(in the rows, 128 means zero)
One turn sends every row of this set to another row. A few are shown first. Where does it send the rows asked after them?
Pobe: [148, 154, 138, 142, 118, 176, 124, 149, 114, 143, 162, 99, 109, 118, 135, 171, 109, 144, 91, 120, 119, 134, 147, 127, 90, 132]
kudek: [133, 147, 139, 91, 185, 86, 114, 90, 119, 158, 120, 82, 112, 93, 106, 143, 131, 101, 115, 132, 177, 106, 131, 137, 120, 162]
semav: [117, 97, 97, 129, 155, 149, 121, 106, 149, 95, 148, 104, 119, 130, 139, 129, 117, 121, 133, 98, 145, 91, 124, 104, 137, 134]
Godo: [125, 144, 133, 83, 166, 108, 80, 112, 113, 158, 131, 99, 130, 90, 98, 132, 122, 108, 112, 144, 186, 145, 139, 131, 134, 168]
Gadi: [128, 115, 122, 165, 126, 125, 155, 125, 128, 110, 124, 90, 113, 125, 160, 106, 107, 139, 91, 132, 134, 108, 128, 112, 129, 122]
lep: [124, 141, 126, 133, 153, 89, 134, 98, 111, 196, 121, 87, 124, 117, 112, 121, 132, 114, 132, 143, 194, 118, 124, 133, 128, 155]
nog: [129, 193, 148, 153, 131, 101, 94, 97, 107, 158, 128, 104, 93, 112, 110, 148, 136, 129, 132, 144, 169, 126, 126, 110, 129, 173]
gof: [156, 137, 110, 114, 154, 126, 133, 127, 114, 117, 154, 136, 176, 123, 98, 177, 112, 128, 105, 109, 148, 99, 144, 133, 117, 90]
sud: [122, 191, 147, 152, 126, 96, 91, 90, 108, 162, 124, 91, 102, 114, 104, 145, 131, 138, 125, 143, 169, 115, 143, 121, 140, 165]
vot: [133, 142, 142, 143, 122, 173, 140, 140, 134, 111, 146, 82, 148, 117, 154, 122, 88, 139, 115, 156, 136, 138, 115, 134, 124, 136]
daf: [113, 164, 134, 130, 159, 106, 96, 106, 109, 166, 139, 91, 129, 121, 109, 127, 130, 128, 130, 160, 181, 147, 134, 116, 128, 190]
bibo: [121, 111, 124, 168, 122, 126, 158, 121, 123, 103, 130, 91, 107, 124, 157, 111, 111, 134, 93, 123, 135, 108, 142, 112, 127, 120]
lezov: [117, 149, 138, 124, 163, 93, 133, 98, 109, 188, 123, 77, 125, 120, 112, 129, 124, 121, 135, 153, 190, 104, 132, 138, 136, 162]
Saf: [121, 165, 150, 146, 113, 93, 110, 106, 101, 189, 110, 114, 114, 106, 100, 137, 120, 118, 133, 137, 186, 121, 124, 141, 131, 135]
pov: [161, 144, 134, 154, 127, 125, 156, 149, 106, 140, 139, 110, 129, 111, 128, 154, 114, 144, 74, 121, 129, 114, 156, 125, 97, 93]
fal: [154, 176, 141, 115, 150, 96, 92, 93, 114, 149, 122, 103, 76, 82, 107, 157, 138, 110, 120, 119, 167, 109, 124, 119, 132, 155]
Nilus: [128, 120, 117, 110, 150, 147, 124, 122, 141, 88, 139, 120, 179, 123, 123, 132, 89, 119, 131, 136, 154, 110, 106, 132, 144, 116]
Buvef: [156, 142, 133, 152, 128, 119, 159, 142, 102, 126, 143, 111, 126, 110, 126, 157, 117, 139, 76, 118, 135, 111, 169, 122, 109, 88]
Galis: [150, 136, 117, 119, 151, 127, 125, 131, 123, 115, 150, 144, 170, 118, 92, 174, 115, 124, 115, 104, 149, 96, 142, 126, 115, 85]
rizu: [137, 131, 101, 119, 157, 158, 100, 122, 126, 129, 171, 129, 122, 135, 109, 189, 128, 131, 115, 83, 132, 101, 149, 109, 103, 129]
Narob: [153, 137, 113, 112, 156, 131, 125, 133, 116, 127, 151, 143, 170, 128, 96, 185, 112, 130, 107, 105, 143, 97, 136, 132, 110, 93]
vuk: [150, 141, 121, 95, 180, 90, 116, 95, 120, 170, 125, 84, 103, 90, 109, 135, 139, 103, 117, 124, 183, 111, 123, 127, 130, 160]
Damas: [154, 144, 132, 165, 123, 124, 158, 145, 110, 140, 148, 111, 132, 109, 120, 151, 122, 141, 88, 115, 134, 112, 167, 120, 101, 87]
samab: [149, 158, 139, 135, 117, 183, 125, 143, 115, 138, 169, 96, 111, 115, 137, 177, 105, 137, 102, 118, 125, 133, 149, 134, 100, 131]
gez: [129, 141, 144, 140, 112, 170, 139, 133, 127, 108, 140, 85, 143, 124, 157, 132, 84, 131, 116, 152, 136, 135, 109, 143, 125, 137]
Feves: [127, 166, 153, 106, 124, 100, 74, 95, 115, 163, 112, 102, 108, 83, 90, 150, 116, 106, 110, 120, 173, 123, 135, 155, 128, 140]
simi: [151, 165, 139, 146, 120, 180, 126, 147, 120, 141, 170, 98, 122, 116, 129, 172, 112, 143, 109, 119, 124, 135, 146, 126, 94, 127]
Dunob: [121, 175, 149, 141, 114, 99, 105, 95, 107, 189, 113, 93, 115, 110, 101, 142, 117, 129, 130, 140, 182, 110, 134, 150, 141, 143]
vibov: [126, 133, 135, 141, 113, 170, 132, 137, 130, 113, 134, 87, 135, 126, 160, 123, 82, 138, 108, 152, 134, 133, 107, 136, 124, 141]
fuz: [127, 123, 114, 118, 147, 145, 128, 113, 135, 91, 139, 118, 185, 136, 128, 142, 89, 120, 131, 134, 155, 109, 100, 139, 138, 121]
kedev: [124, 115, 108, 111, 150, 148, 118, 117, 137, 100, 135, 123, 175, 137, 126, 141, 90, 124, 131, 130, 152, 103, 95, 134, 139, 125]
kolav: [114, 98, 91, 129, 159, 135, 117, 103, 143, 95, 141, 115, 130, 143, 136, 134, 117, 126, 124, 99, 143, 86, 119, 101, 136, 136]
zezi: [127, 112, 119, 167, 127, 133, 159, 126, 131, 115, 135, 81, 113, 118, 158, 103, 114, 137, 98, 125, 138, 110, 143, 109, 125, 120]
Begal: [137, 130, 100, 116, 150, 168, 101, 117, 128, 128, 177, 117, 122, 133, 115, 188, 123, 126, 120, 81, 135, 105, 151, 117, 109, 131]
Til: [140, 137, 109, 119, 150, 169, 102, 119, 135, 122, 176, 124, 122, 127, 110, 185, 125, 125, 131, 81, 133, 101, 144, 112, 107, 126]
mup: [133, 159, 152, 101, 127, 100, 79, 112, 106, 163, 114, 121, 111, 80, 91, 147, 116, 107, 113, 128, 181, 130, 134, 143, 137, 136]
tudub: [99, 156, 143, 123, 162, 105, 102, 102, 106, 168, 132, 82, 125, 121, 108, 131, 125, 129, 128, 159, 181, 126, 150, 120, 137, 187]
posit: [145, 181, 146, 119, 146, 86, 85, 83, 119, 145, 118, 95, 93, 83, 99, 155, 134, 114, 107, 118, 163, 109, 133, 133, 124, 151]
Ziku: [108, 98, 93, 137, 149, 144, 120, 97, 141, 97, 150, 107, 122, 142, 139, 134, 120, 121, 127, 94, 144, 94, 128, 107, 133, 139]
Bezu: [109, 141, 146, 83, 170, 105, 85, 103, 115, 155, 126, 92, 122, 91, 99, 138, 120, 102, 112, 137, 177, 130, 146, 139, 122, 169]

Buvef -> gof
kedev -> vibov
Godo -> daf
And these:
Nilus -> vot
tudub -> sud

